In the rows, zero is written as 128.
These are runs of 8 systems, one row a step. Runs of the same system follow the same rule from any start.
C, path 1, 11 rows:
[[122 137 174 163 147  90 125  90 172 133 113 104 123 173 111 161 132 139
  174  74]
 [149 106 132 105 139 116 168 100 153 134  94  70  76 125 150 102 104 134
  133 185]
 [107 127 100 137 156 110 129 216 125 142 126 137 129 106 147 136  74 184
  109 158]
 [112 134 165 126  91 191 180 189 105 141 143 157 135 142 122 137 134 106
  147  99]
 [112  88 120 128 135 129 143  87  89 142 133 165 166 198 118 113 179 103
   93 152]
 [182  98 126 128 139 139  75  99 149  96 160 137 161  65 126 109 166 143
  102 140]
 [100 183 145  80 106 122  43 113 141 125 135 109 121 126 137 129 106 132
  137  89]
 [ 97 107 128 161 120 134 146  78 154 154  98  88 107 140 124 182 123 136
  197 105]
 [146 105  92 127 108 112 157 133 102 119  75  74  82 112 149 114 102 121
   90 166]
 [113 136 116 153 163  96 149 221 105 115 115 142 169  95 131 119 110 139
  122 103]
 [102 163 162 100 129 171 179 142 104 130 134 163 131 138 113 105 167  68
  164 122]]
S, path 2 (11 x 20):
[[ 80 139 122 121 132 139  80  95 160 130 107 145 193 160 130 153 173 127
  147  80]
 [144 102  86 135 146 170 125  74 130 110 139 181  79 123 158 140  80 125
  161 138]
 [159  99 123 140  76 114 137 151 118 144 175  88 116 108 143 121  57 174
  102 128]
 [128 155 196 135 121 134 193 173 158 142  99  87 130 142 100 135 164 119
  149 119]
 [ 74 161  88 110 177  87 115 118 121 126  54 107 127 115 129 127 160 106
  145 145]
 [141 107 116 149 185  97 109 132  89 102 181 201 139 109 141 105 139 138
  117 126]
 [134 150 146  83  62 166 111 133 110 137 179 151 120 168 142 112 120 131
   80 129]
 [146 129 105 144  99 164 147  96 194 156 108 108 180 155  85 166 138 126
  134 143]
 [151  95 146 138 171 131  93 105 128 117  74  89  76  86 112 136  97 114
  146 157]
 [ 97  90 161 132 139  85 107 165  92 125 137 104 149 113 167 113 112 162
  138  64]
 [ 91 163 136 102 109 155 204 135 129 125 147 164 120 147 167 114 170 111
  172 104]]
C, path 3:
[[ 98 127 115 148  98 123 152  88 101 146  89  80 150 119  88 149 175  77
  166 100]
 [141 138  94 141 164  96 121 114 112  88  51 110  99  97 127 121 169 100
   99 153]
 [140 178 115 138 169  95 135 159 135  76 127 160 105  81 159 110 106 130
  149  90]
 [110 199 117 118 121 118 197 118 134 147 167 151 105 153 114 120 100  94
  186 128]
 [156 148 100 169 131 114 160 116 143 151 142 139 118 162  67 153 134 128
  106 198]
 [198 140 173 148 136 126 108 175 162  97 131 135 118 142 105 125 113 149
   59 143]
 [121 121 216 101 156 117 120 143 156 137 154 136 144 185 144 109 103 149
  144  98]
 [105  78 154  94 134 165 146  93 147 177 161 119 121 147 145 130 128 156
  162 184]
 [119  88  91 121  89 166  83 148 119 145 136 123 128 118 145 156 110 179
   75 169]
 [120  87 145 142  80 162 103 162 102 118 112 114 173 124 140 144 119 131
  115  50]
 [ 94  80 149 103 129 120 136  83  78 138  97  92 161 134 134  98 169  75
  149  93]]
L, path 4 (11 x 20):
[[110 159 179 104 155  97 131 112 135 149 164 156 153 212 102 109 121 111
  137 117]
 [117 136 121 115 136 176 101  73 146 161 171 153 110 126  90 158 120 118
  176 170]
 [144 112  95 120  76 172  82 135 157 138 131 106 121 120 146 162  87 183
   89 152]
 [130  88 164 171  97 133 183 191 120 143 130 101 141 137 128 149 107 158
  125  92]
 [120  73 167  99 162 128 179 135  96 151 101  96 158 132 119  77 115  78
  149 146]
 [ 88 107 100 101 185 122  92 134 103 134 144 153 151  78 145 107 157 139
  135 168]
 [116 170 113 104  89 176  92 159 115  92 133 168 131  95 162 128 171 133
  100  96]
 [147 122  85 176  84 135 159 106 105 109 108 148 162 153 109 147 151  91
  109  79]
 [175 110 137 163 142  82 121  76 124 105 107  68 116  86  90 122 137  97
  141 118]
 [ 95 169 147 101 162  61  75 129 164 126  98  82 134 135 138 125 132 157
  130 118]
 [ 72 182 138 120 142 144 154 139 152 131 114 162  80 160 157 158 134 139
  182 106]]
A, path 5 (11 x 20):
[[131 122 127 141 120 156 165 190 146 105  34 118 133 152 151 140 131 136
   90 123]
 [150 141 119 100  86 146 137 123  75 102  97 119 142 117 120  87 121  51
  100 100]
 [143 138 104 151 148  96 105 107 113  87 156 156 175  72 123 108 184 111
  131  90]
 [157 193 100 164 119 119 102  91 188 103 138 147  99 130 107 176 155 152
  127 128]
 [130 133 117 138 119 134 159  93 172 162 124 121 163 191 105 152  70 117
  168 109]
 [128 103 167 136 144  98 194 110 101 153 160  87  96 109 113 104 102 103
  196 125]
 [115 118 139 100 145  85 167 117 135 136 156 118 104 142 181  90 170 172
  112 173]
 [137 117 160 105 133 196 142 164 156 110 121 185 101 169 170 130 129 152
  105 146]
 [144  89 133 120 107 162  86 136  59 136 170 161 134 144 107 117  75 102
   89 129]
 [144  84 166 154 150 102  56 144 117 123 156 107 162  80  95 138 146 158
  106 117]
 [108 177 134 104 125 137  61 122 178 139  92  85 116 118  97 162 159 145
  117 165]]
U, path 6, 11 rows:
[[ 80 116 153 134 182 145 128 143  97 132  99 153  52 134 148 157 131 131
  162 148]
 [143  50 173 121 121 126 109  97 121 122 136 123 130 182 164 113 153 161
   78 126]
 [137 139 125 136 116 159 167 162 169 120 181 176 190 121 144 127 148 157
  145 102]
 [107 134 133 105 134 184 107 172  91 170 136 146 130 117  71 132  94  90
  127 174]
 [ 90  68  94 162 165  92  97 115  79 140 113 118 151 108 116 147 160 145
  117 141]
 [177 110 140 149  83 148 123 110 162 101 100  82 181 101 110 134 167 115
  112  82]
 [114 168  67  96  99 134 186 149 133 146 108 107 162 118 134 106  79  94
  149 133]
 [121 146 131 137 145 103 140 139  83 124 109  91  45  72 114 123 146 108
  137 173]
 [164 126 126 154 115  59 108 101 120  95 122 110 117 169 136 118 132 143
   59 111]
 [155 187 125 136 130 132 166 101 169  91 148 174 137 137 134 121 138 100
  164  80]
 [107 154 146  65 135 140 100  98 115 165 156 123  84 142 117 106  78 100
  153 169]]
U, path 7 (11 x 20):
[[119 119  78  78 149 102 139  76 122 126 145 149 140 152 179  79  91 127
  129 155]
 [144 142 175 143 121 136  92 126 139 120 193 118  74  63 121 145 133 164
  161 114]
 [111 139 127 139 116 116 106 143 138 163 112 135 137 224 100 166  81 146
   93 132]
 [113 106 138 139 198 151 156 118 159 109  89 163 139 119 144 135 176 118
  178 133]
 [144  76 168  69 101 147  93 128 113 136 143  84 145 119 154  83  84 133
  103 127]
 [ 83 151  94 161 100 126 162 184 120 142 157 145 138 106 141 165 158 176
  141 106]
 [162 122 139 133 122 183 132 132 118 131  88 136 114 153  71 142 147  87
   86 178]
 [134  83  77 133 175  77 145 105 109 121 135 139 181 104 149  85 107 124
  132 131]
 [142 159 185 131  85 129 105 135 118 124 154  80 123  70  94 123 154 107
  150  79]
 [ 84 180  68 115  98 103 133 128 128 156  96 120 137 182 121 144 117 123
  104 150]
 [159 123 116 150 170 140 135  95 151  83  85 137  71  82 141 138 156 120
  146 152]]
X, path 8, 11 rows:
[[173  84 148 126 126 106  59  98 109 143 157  95 131 128  88 116  91 133
   79 159]
 [102 108 182 128 125 153  83 133 148 136 138 123 190 119 118 150 161 141
  161  62]
 [ 69 131 110  93 120 152 131  94 102 134  66  97  92 114 158 127 141  88
  176 121]
 [122 130  59 144 116  82 161 156 133 114 105 101 130  99 178 127 110 177
  104 132]
 [152 153 170 152 107 129 158 206 116 136 123 117 100 156  89 143  98 128
   92 136]
 [160 129 142 123 141 135 165 120 108  98 137 171 175 139 111  82 176  68
  112 112]
 [162 132 116 133 168 152  92  94 150 100 151 158  86  62 122 140 139 131
  158 160]
 [126 141 105 113  86 105  61  88 116 142 185 115 120 132 134 132  67 148
  123 101]
 [ 71 141 154 160 136 105 144 123 146 159 126 122 147 181 108 180 160 147
  172  82]
 [120  95 145 105 157  99 172  97 118 133  65  77 101 161 148  96 138 102
  128 155]
 [153 110 134 106 152 130 145 192 169 113 134 118 154  85 175  99 107 182
  114 145]]
W, path 9:
[[ 80 177  93 123 114 116 130  91 157 141 112 136  91 181 156 160  98 145
  164 107]
 [145 155 100 186 147  90 180 134 161 107 111 122  90 104 141 155 116 151
  166 111]
 [167 157 145 111 138  84 175 159 121 114 140  90  83  92 140  77 100 127
  119 161]
 [116 134 199 114 172  98 130 174  94 148 189 149 130 140 106  96 135 131
  122 147]
 [147 108 172 131 149 178 109 123 113 123 151 198  99 180 114 135 137 117
  104 145]
 [169  64 108 148 121 172  87 118 142 119 144 159 158 132 131 148  63 153
  108 116]
 [137 114 133 120  81 179 114 138 150 157 110  72 155  97  93 151  79 117
  149 122]
 [ 79 104 127 118 130 130 143 139 140 174  61  67 154 156 114 151 142 136
  129 159]
 [ 89 100 120 128 148 141 143 139 124 111  77 123 123  88 174 134 217 148
  133 140]
 [104 145  66  95  98 140 154 134  89 112 147 162 137 100 182  92 159 120
  110 133]
 [126 186  85 152 107 105 136 128  93 124 169 161 169 116  77 128 161  88
  121 105]]
W, path 10:
[[168 140 122 123 114 107  97  80 139  73 149 118  88  70 167 102 121 135
  143  84]
 [105 192 136  96 111  89 139 127 141 161 178 114 118 153 125 113  65 129
  163 115]
 [130 155 171 176 180 102 159 136 152 138 120 142  88 160  79 169 135 129
  159 146]
 [181  88 154 135 164 125 125 141 134  95 117 128  66 118 166 108  88 163
   93 159]
 [128 101 169 102 124 154 129 179 114 152 197 134 152  92 138 103  82 149
  147 119]
 [115 123 147 124 126 184 156 144 120 181 135 153 141 174  69 150 125  99
  130 180]
 [153  67 108 170 151 150  89 140 133 118  79 133 153 127 114 167 141 153
   73 157]
 [132  98 126  90  77 178 105 143 120 110  95  87 153  74 164 111 127 125
  112  92]
 [ 58 130  95  97 105 129 160 112 114 178 121 109 193 152 126 122 144 105
  158 122]
 [111 149  86 160 140 120 132  87 131 117  91 131 115 121 103 165 218 116
  131 154]
 [140 161  82 114 110  93  98 126 124  73 105 120 109 101 185 106 133 148
   77 105]]
X, path 11, 11 rows:
[[138 120 165 144 141 150 186 124 157 107  64  94  97 104 137 136 163 106
  171 114]
 [152 159  90  75 123 106 144 144 126 113 131 100 130  78 151  65  73 111
  115 153]
 [110 182 135 157 143 121 113 198 113 130 179 187 119 124 110 157 131 162
  119 126]
 [145 119 141 144 112 135 136  64  90 114 130 166  89 201 121 129 147  91
  105 114]
 [171 100 111 153 148 123 150  71 201 115 135 114 162 108 127 131 131 144
  163 133]
 [107 141 163  81 132 115  88 133 119 179 161  76 110 108  97 116  72 129
  149 166]
 [ 61 127 141 104 139 107 105 150 109 130 130 153 167 166 167 122 178 156
  118  89]
 [124 102 127 137 133 174 159 124 143 111  48 134  76 159 164 164 131 134
  128 138]
 [173 102  72 119  93 135 182 137 140 133 132 103 173 109 139  98  74 126
  105 153]
 [117 162 155 143 133 144 116 187 115 160 167 139 144  95  58 150 166 132
  118 170]
 [133 123 136 115 127 128  61  85  82  91 107 151 123 149 126 114 175  91
   77 108]]
F, path 12, 11 rows:
[[168 141 139 155 127 110 132 154 135 157 156 100 106 124  70 144  39 136
  129 159]
 [131 142 171 110 136  61 107 113 140 130 115  46 112 107 115 108 170 145
  111 147]
 [103 150 144  64 126 152 127 136 135  97  75 134 140 140 178  84 184 102
  111 114]
 [101  69 104 126 148 167 146 138  70 135 139 196 142 143 164 121  96 114
  141 121]
 [170 104 117 181 109 155 123 122 117 146 194 154 103 114  80 167 112 151
  118 165]
 [148 165 115 145  90  84 114 123 168 148 128  68 172 130  78 142 144 146
   99 126]
 [115 140 172 101 153 119  97 128 152 102  46  83 146 126 133 115 133  94
  144  79]
 [ 88 113 131  97 123 149 124 103  74 119 113 148  57 148 187 116 105 114
  143 115]
 [125 108  80 171 120 148 185 126 117 132 163 175 103 114 144 155 170 157
  136 159]
 [159 183  93 156 130 117 154 169 162 137 143 145 176 123  62 139 110 116
  112 152]
 [136 134 178 123 172  64  72 130 120 128 122  84 152 122  90 106  95 108
  132 101]]
A, path 13:
[[120 135 101 155 118  95 117  87 157  89 112 109 115  98 177 148 193 173
  137  92]
 [145 184  86 115  73 176 171 132 195 130 124 129 131 137 141 144  99 134
  140 129]
 [143 127 115 150 148 115 199 146  96 152 152 154 159 138  86 110  79  76
  152 128]
 [159 101 170 162 159  59 145  91 100 108 143 107  87 136 126 108 172 127
  112 128]
 [144 129 159  83 106 154 111  81 195 114 137 124 127 165 178 115 165 164
  110 131]
 [120 133 131  97 128 197 118 137 130 152 179 182 132 128 120 124  74 115
  165 143]
 [113  88 127 169 160  82 104 149  62 160 177 140 110 125  95 149  93 153
  118 148]
 [128  98 180 143 126 113 103 143 158 129  85  65 113 141 135 151 158 180
   92 133]
 [102 144 138  53 103 192 118 137 146 142  78  95 150 120 139 106 122  94
  130 146]
 [ 83 132  85 119 169 128 120 162  65 125 128 172 142  83 136 113 117  94
  154 121]
 [125 137  94 188 112  87 105 142 100  95 110 130  96 120 141 170 159 166
   87  99]]
F, path 14 (11 x 20):
[[ 83 164 170  94 151 128  81 127 160 135 136 129 168 124 122 124 208 140
  141 122]
 [115 108 156 108 138 154 123 139 149 117 119 178 147 207 177 127  95 149
  118  86]
 [163  55 117 151 117 148 167 111 125 139 153 116  99 112 159 127  59 156
  144 143]
 [130 155 107 118  91 143 140 149 144 165 130  72 115  80  92 146 141 139
  120 195]
 [ 88 155 153 121 155 101 106 185 122 134  68 111 170 147 103 130 175 121
   91 129]
 [152  97 170 129 142 133 117 128  82  85  97 158 113 165 154  96 117  90
   95  87]
 [145  82  81 131  81 148 154  59  73 130 171 131 109 107 146 113 126 105
  133 126]
 [116 159  80 148 111 163 114 114 156 151 146 135 165  90  80 175 174 128
  154 152]
 [103 175 138 147 146  99  79 162 159 126  95 132 153 171  97 172  97 141
  126  86]
 [152 105 176 144 141  85 141 100 127  94 105  99  70 148 166 115  91 133
  141  78]
 [126 145  92  91 106 134 192  84 127 124 132 112  79 100 176  92 142 112
  156 163]]
S, path 15:
[[144 134 141 102  92 125 151 153 154 146 204 109 152 104 147 101  73 163
  149 113]
 [ 94 170 157 129 117 149 169 156 157 170 125 104  89 137  94 165 165 142
  158 171]
 [107 107  89 150 176  87 125 130 118 119  50 112 120 143 136 141 154 139
   92 167]
 [152  91 150 109 174 113 130 143  92  97 139 161 165 121 150  59 123  97
  104 116]
 [ 99 155 135  73  75 165 103 112 117 157 191 136 163 124 122 109 149 112
  136 118]
 [130 120  99 174 102 183 122  97 160 142 123 147 119 130 102 203 163 151
  138 150]
 [163  76 120 156 132 139 112 140 110 106  58 100  90 120 139 140  67 127
   99 133]
 [127 112 171 124 128  89 160 155 101 129 132  84 170 114 128  89  97 102
  151  65]
 [ 83 199 138 106 113 120 146 108 132 127 147 123 103 105 133 124 196 109
  183 112]
 [121 162  53 163 142 114 107 135 146 106 123 177 109 122 137 171 145 170
   97 157]
 [177 116 144 141 139 131 136 160 107 117 130 162 120 180 110 109  65 109
   70 150]]
L, path 16 (11 x 20):
[[ 94  82 120 112 125 197 101 106 111 161 133 135 121 104 119 159 166 132
  150 173]
 [144  94  93 125  94 176 118 165 153 100 104 123 167  93 175 135 135 173
   84 120]
 [132 114 128 162 108 112 185 180  84 116 119 112 167  99 127 112 112 101
  137  68]
 [110 113 143 108 161  91 135 101  67 127  90  97 132 117 104  87 169  58
  131 139]
 [103 148 107 121 183 108  75 107 150  97 117 154 137 101 150 132 200 151
  126 144]
 [134 200 103 124  97 148 114 127 168  80 121 160 118 121 160 140 126 129
  133  69]
 [138 145  90 164  83  97 168  78 103 136 122 116  99 174 104 148 100  98
  128 106]
 [166 123 163 146 150  82 132  93 152 134 123  67  77 128  96 134 142 144
  121 177]
 [119 161 164  95 179 105 101 166 197 136 125 131 137 159 141 124  97 174
  126 154]
 [ 93 141 136 110 128 173 148 146 113 156 166 182  92 162 143 139  68 122
  173 121]
 [143  78 102 112  76 174 146  87  92 155 160 131 104 144 130 123 122 127
   98 179]]

Name the system that made each run.
path 17 (2 x 20):
[[148 154  95 130 138 137  78  96 101  92  71 126  83 104 110 131  90  74
  122 122]
 [142 112  92 181 120  82 137 128 108 119 173 131 148  82 132 135  95 147
  157  69]]
	X
path 18 (2 x 20):
[[120 120 146 141 104  81 126 141  63 145 176  78  85  75 116 117 112 134
  135 120]
 [109 169 168 153 111 116 163 166 141 108 115 136 126 152 141 146 214 149
  112  90]]
	S
path 19 (2 x 20):
[[164 105 156 105 180 107  95 121 146  96 151 140 120 109 159  81 157 156
   91 168]
 [102 164 134  84 122 150  83 143 170 136 173 149 134 115 161 130  95 170
  159 111]]
	C
path 20:
[[133 135 137  97 101 124  81  66 140  93 154 142 123 149 179 110 179 149
  102  96]
 [132 122  88 114 118 123  99  64 186 134 130  97 167 113 142 136  86 145
  167 102]]
	C
path 21:
[[143 102 143  97 125 202 159 144 140 122 158 167 151 101 151 100 178 132
  119 168]
 [106 127  96  97 113 153  52 110 110 136 156 182 161 161 133 138 114 135
   92 128]]
	C
path 22, 2 rows:
[[117 104 138 140 133 143 121  36 115 123 115 133 105 149 125 143 154  86
  179  94]
 [136 130  71 131 104 103 104  66 166 130 144 104  95 125 165 149 102 185
  124 144]]
	W
path 23, 2 rows:
[[104 172  85  96 125 111  59 107 140 109 133 114 115  68 157 125 111 138
  151 110]
 [125 129 135 180 142 137 144 169 126 138 188 195 108 147 121 168 105 171
  147 116]]
	S
path 24, 2 rows:
[[103 140  63 108 124 114 159 122 124 119  69 150 168 188 163 110 127 108
   96 125]
 [161 122 154 163 119 152 157 137 104  79 124 149 104 100 136 127 130  92
  156  52]]
	A
path 25 (2 x 20):
[[121  95 148 116 191  98 160 176  93 102  87 135 125 127 171  81 122 120
  112 133]
 [165 118 146 123 110 181 157 169 131  97 159 168  86 105 176 112 118 152
  115 136]]
	X
path 26:
[[186 140 120 128  90 127  96  67 154  76 139 139 124 143 145 119 160 133
   79 101]
 [166 158 130 119 122 160  87 143 198 116 118 125 148 126 113 147  53 138
  135 109]]
	S
path 27:
[[ 83 166  74  73 115 162  69 127 129 114  94 148 116 118 171 133 130 136
  111 138]
 [126 103  85 181 107 149 124 102 106 120 128 153 128 111 126 171  92 120
  174  64]]
	C
path 28 (2 x 20):
[[120 116  87 114  98 139 120 112 173 124 129  92 165  73 170 133 109 165
  164  95]
 [ 77 197 101  99 113 125 171 150 130 161 101  89 119 112 106 132 132  95
  166 154]]
	W
path 29, 2 rows:
[[108 116  99 173 122 140  96 146 110 118  63 127  83 137 129 193 150 159
   96 136]
 [181  62 117 154 128 145 185  84 142 102  93 134 146 162 154 115 125 113
  119 115]]
	U
path 30:
[[173  89 208 109 125 160 112 144 141 118 104  71 128 100 114 107 112 113
  121 121]
 [ 70 143  99 121 113  92 170 180 102 146 122 127 170 147 167 113 116 146
  123  99]]
	U
path 31 (2 x 20):
[[ 99 121 116 100 110 141 118 137  84 167 173 120 190  85  85 107 157 100
  133 147]
 [106 120 119 137 122 177  75 162 109 121  77 130 155  87  99 166 184 116
  108 135]]
	L
path 32 (2 x 20):
[[162 102  92 114 141 135 111  60 120  87 120 147 129  96 147  94 181  99
  108 155]
 [103 158  73 116  91 164  97 143 115 130 171 172 174  88 134 137 124 126
  138  99]]
	F
path 33 (2 x 20):
[[ 66 140 127 152 140  86 157 144  85 155 151 148  83 162 147 150 110 153
  161 107]
 [158 123  99 144  85 162 225 130 153 128 134 125 146 121 131 122 164 124
  127 152]]
	C
path 34, 2 rows:
[[164 121 100 138 110 162 158 170  97 101  86 134 151  93 120 114  77  75
  118 102]
 [130  80 142 131 103  91 139 103  77 163 138  64 171 130  84 104 130  95
  116 127]]
	W
path 35 (2 x 20):
[[139 110 124 147 129  44 147 100 117 120  99  49 102 117 140 113 142 143
  111 130]
 [119 164 121 112 167 117 159 200 169 111  76 104 146  78 147 111 120 136
  146 134]]
	C
path 36 (2 x 20):
[[126 159  63 119 131 118  87 117 100 148 111 120 151 113  71 135  74  81
  118 151]
 [142 150 172 189 133 105 109 141 107 111 126 111  82  93  75 165 163 116
  139 101]]
	C
path 37 (2 x 20):
[[126 180  99 144 136 125  67 150 131 102 163 194 153 119 114 148 137 146
  105 102]
 [145 144 148 147  68 156 105  86 106 111 123 130 103 156  99 153 126  83
  129  68]]
	L
path 38, 2 rows:
[[156 117 153 139 143 171 170 170 148 149 123 127 112 123  84 141 152 131
  114 206]
 [137  98 132  90 172 114 101 114 102 122  83 132 132 177 131  89  85  90
   87 165]]
	A
